rotation ticks, each row followed by its count of ticks
The counts run from 0 to 1446.
[145 141 161 157 150  91 157 138 133 147 167  96 129  80 151 153 110 152
 126 130 129 103  92 116 124 127 172 177 157 170 135 134 138 125 122 130
 181] => 117
[121 155 115 152 132 100 144  79 134 150  87 170  80 137 165 123 135 137
 147 111 125 159 113  90 127 174 121 110 109 126 131 133 129 151  69 119
  96] => 1173
[ 99 145 108 175 132 146  95 108 134 113 151 139 121 142 158 136 145 142
 114  88 158 135 102  93 131 185  91  90 104 151 138 139 106 111  81 182
 132] => 1342
[145 147 120 159 137 142 136 148 156  77 119  73 126 153 110  97 137 127
 125 143 118  80 115 103 155 105  79 106 111 134 148  80 138  89 138  86
 100] => 164
[122 156 118 122 127 144 165 130 140 129  96  74 106 118 154 104 128 118
 146 184 105 120  39 111 129 140 154 150 147 132 119 119 122 153 131 100
 122] => 977
[145 167 113 186 109 100 156 108 129 158 127 120 103 118 102 137  86 156
 115 155 151  83 166 143 118 152 141 135 134 127  98 177 121 133 150 104
 162] => 1156
[124 128 104  83 134 147  91 140  86 135 129 132 137 140 123 160 157 126
  96  75 147 119 175 158 126 108 155 131  85 157 128 174 149 171 110 105
 157] => 1102
[167 137 156 136 157 144  89 169  93 118 109 126 159 140 120 144 147  96
 104  70 126 127 154 140 114  86 122  93  90 167 133 125 129 142 103  98
 147] => 1021
[204 142 124 131 159 126 115 159  99 123 126 163 127 126 101 151 145 103
 105 123 135 137 180 122 122  72 121 134  87 165 115 155 110 150 105  96
 152] => 1416
[ 58  85 116 104 152 135 155 102 155 115 120  91 106 125 149 119 141 149
 152 125  89 122 101 104 180 132 100 137 155  84 116 113 168 119 120 121
  97] => 885
[120 133 163 153 126 135 110 115 116 156 155 147 150 111 101 119 104 133
 143 128 161 166 113 143  99 147 117 162 140 187  93 138 108 138 134 195
 153] => 434
[155 169 144 149 138 125 115 134 111 164 160 127 110  76 107 130  74 117
 135 117 121 146  77 135  96 149 110 175 131 134  92 174 153 146 154 135
 143] => 121
[119 152 138 157 147 144 123 123 137 142 106 140 133 104 166  95 138 119
 164 135  96 125 131 141 135 183  94 118 121 119 166  96 159  87 171 122
  80] => 1082
[113 109  92 134 139 135 179  97 150 145 139 130 117 125 137 125 115 157
 125 220 170 149 122 105 155 136 147 154 133 160 105 120  77 144 106 129
 145] => 263
[109 170 108 154  96 141 119 140 130 149 164 108 123 130 104 119 100 149
 133 168 162 104 128 155  96 176 161 129 108 156 136 143  80 123 153 165
 173] => 355
[188 104 162 153 150 136 166  96  89 138  84 134 127 149 135 168 122 131
 142 105 151 112 156 142 131 130 174  89 140 153 123 114 160 149  80 108
 128] => 457
[125  99 169 110 145  96 133 189 124 121 124 142 170 108 110 123 118 115
 141 143 131 135 173 162 138 112 111 155 107 154 156 159 118 175 147 168
 162] => 904
[110 109 127 149 128 113 123 148 111 126 159 122 131 134 106 151  82 163
 124 125  97 176 110 159  97 171  83 177  93 122 136 123 139 170  93 138
 120] => 1224
[160 138 175 131 169  76 153 148 125 143 125  90 135  96 117 156 100 141
 139  88 141 141 100 147 113  97 161 151 143 153 142 119 149 186 115 107
 167] => 115
[126  82 112 114 145 133 114 144 140  83 100 116 151 131 122  70 123  95
 138 164 119 119 135 159 122  50 101 112 133 116  76 122 118 105 150 148
 116] => 729
[137 129 117 107 165 139 141 103 120 169 109 160 124  80 178 108 157 114
 152 122 135 125 168 142 161 128 190 114 166 130 147 147 117 101 135 142
 147] => 693
[123 129 141 179 126 136 151  96 130 171 170  87 148 100 112 140 115 171
 140 116 143 131 149 155 113 121 156 150 157 164  99  85 122  99 112 105
 164] => 1233
[134 161  89 124 139  94 100 174 114 120 124 135  78 137 154 122 155 118
 138 100  82 111 135 112 116 108 152 116  87  98 175 167 109 131  93 127
 103] => 703
[131 102 128 127 137 109 121  82 108 165 134 200  88  83 135 103 113 131
 175 147 105 135 143 131 124 140 117 167 147 144  85 156 151  97 138 164
  88] => 607
[111 157 160 189 124 129 135 107 131 182 163  78 153 109 115 145 113 154
 133 101 141 138 143 154 103 121 149 142 159 157 111  83 110 113 107 108
 160] => 1232
[142 103 135 146 145 174 118  90 135 109 105 144 120 126 137 124 133 125
 167  72 105 143 103 114 121 129  94 102 135 124 114 140 150 148  28 125
 133] => 544
[ 85 184 152 168 103 131 139 160 129 147 155 113 143  99 133 141 129 144
 112 128  93 126 121 130 137 192  84 195  99 121 149 155 143 146 150 116
 146] => 593
[158 128 131 138 192  89 114 138 120  85 147 120 139 154 115 120 122 148
 119  65 182 132 130 127 143 101 130  70 132 145 133  99 129 134 107 156
 133] => 1428
[119 169 194 166 138 128 153 144 122 168 138  90 117  97 137 142 135 114
 156 100 117 102 143 121 144 164 145 118 182 128 173 104 156 115 151 118
 131] => 285
[109 152 114 127 183  84 112 165 144 114 128  73 108 136 125 137 147 139
 121  74 136 104 120 105 151  95 129  94 110 122 156  80 162 125 131  83
 107] => 796
[136 114 104 152 124 157 110 130  80 187 162 153  95  98 160 164 159 108
 127 166 102 122 153 102  99 133 159 147  91 160 109 141 114  98 118  96
 109] => 1012
[ 78 128 120 129 146 133  69 127 120 136 166 114  87 114 126 126 138 127
 142  84 133 143  75  83 101 117 118 113 135 135  96 149 139 113 113 175
 113] => 319
[ 96 150 100 152 170  86 142 104 143 111  95 109 112 154 130 115 102 139
 120 143 154 134  83 110 143 160  99  76 115 104 113  76 143 143 149 126
  84] => 569
[122 155 143 150 145  94 133 192 146 110 106  77 149 109 143 124 141 121
 132 161  81 128  97 134 126  97 112 160  93 125 160 106 118 153 131  81
 146] => 506
[121 153 140 148 155 106 176 115 128 151 123 105 133 159 109 131 135 120
  95 168 172 171 123 106 135 129 150 124 145 158  79  99  49 168 117 145
 135] => 261
[142 183 144 162 100 156 142 130 145 152 133  64 135 109 101  96 115 131
 166 138 133  92 115 151 114 119 167 128 176 138 131 105 102 104 142 123
 169] => 1151
[143 114 128 138 153 137  87 122  80 123 124 172 152 144 167 146 135 131
 103  93 149 170 101 139  96 166 124  99  68 175 132 121 151 146 128 153
  97] => 225
[114 103 121 106 184 118 133 116 117  72  98 117 150 116 155  87 126 130
 132  98 135 123  79 130 150  99  95 122 136 129  92 113 191 135 158 128
 110] => 1200
[125 171 110 112 149 102 161 150 119 137 102  85  98 153 121 104 133  96
 130 180 155 127 113 125 134 119 193  99 155 114 126 122  68 160 157 149
 124] => 180
[105 159 168 152 136 102 130 104 144 155 116 130  99  79 111 117 101 137
 165  85  93 146  95 124 125 137  93 173 161 114 117 146 173 165 111 114
 123] => 202
[ 83 134  97 106 129 107 148 154 118 139 131 133  93 137 112 156  95 122
 117 184 146 150 126 133 136 175 142 137  94 103 134 186 113 192 138 147
 136] => 185
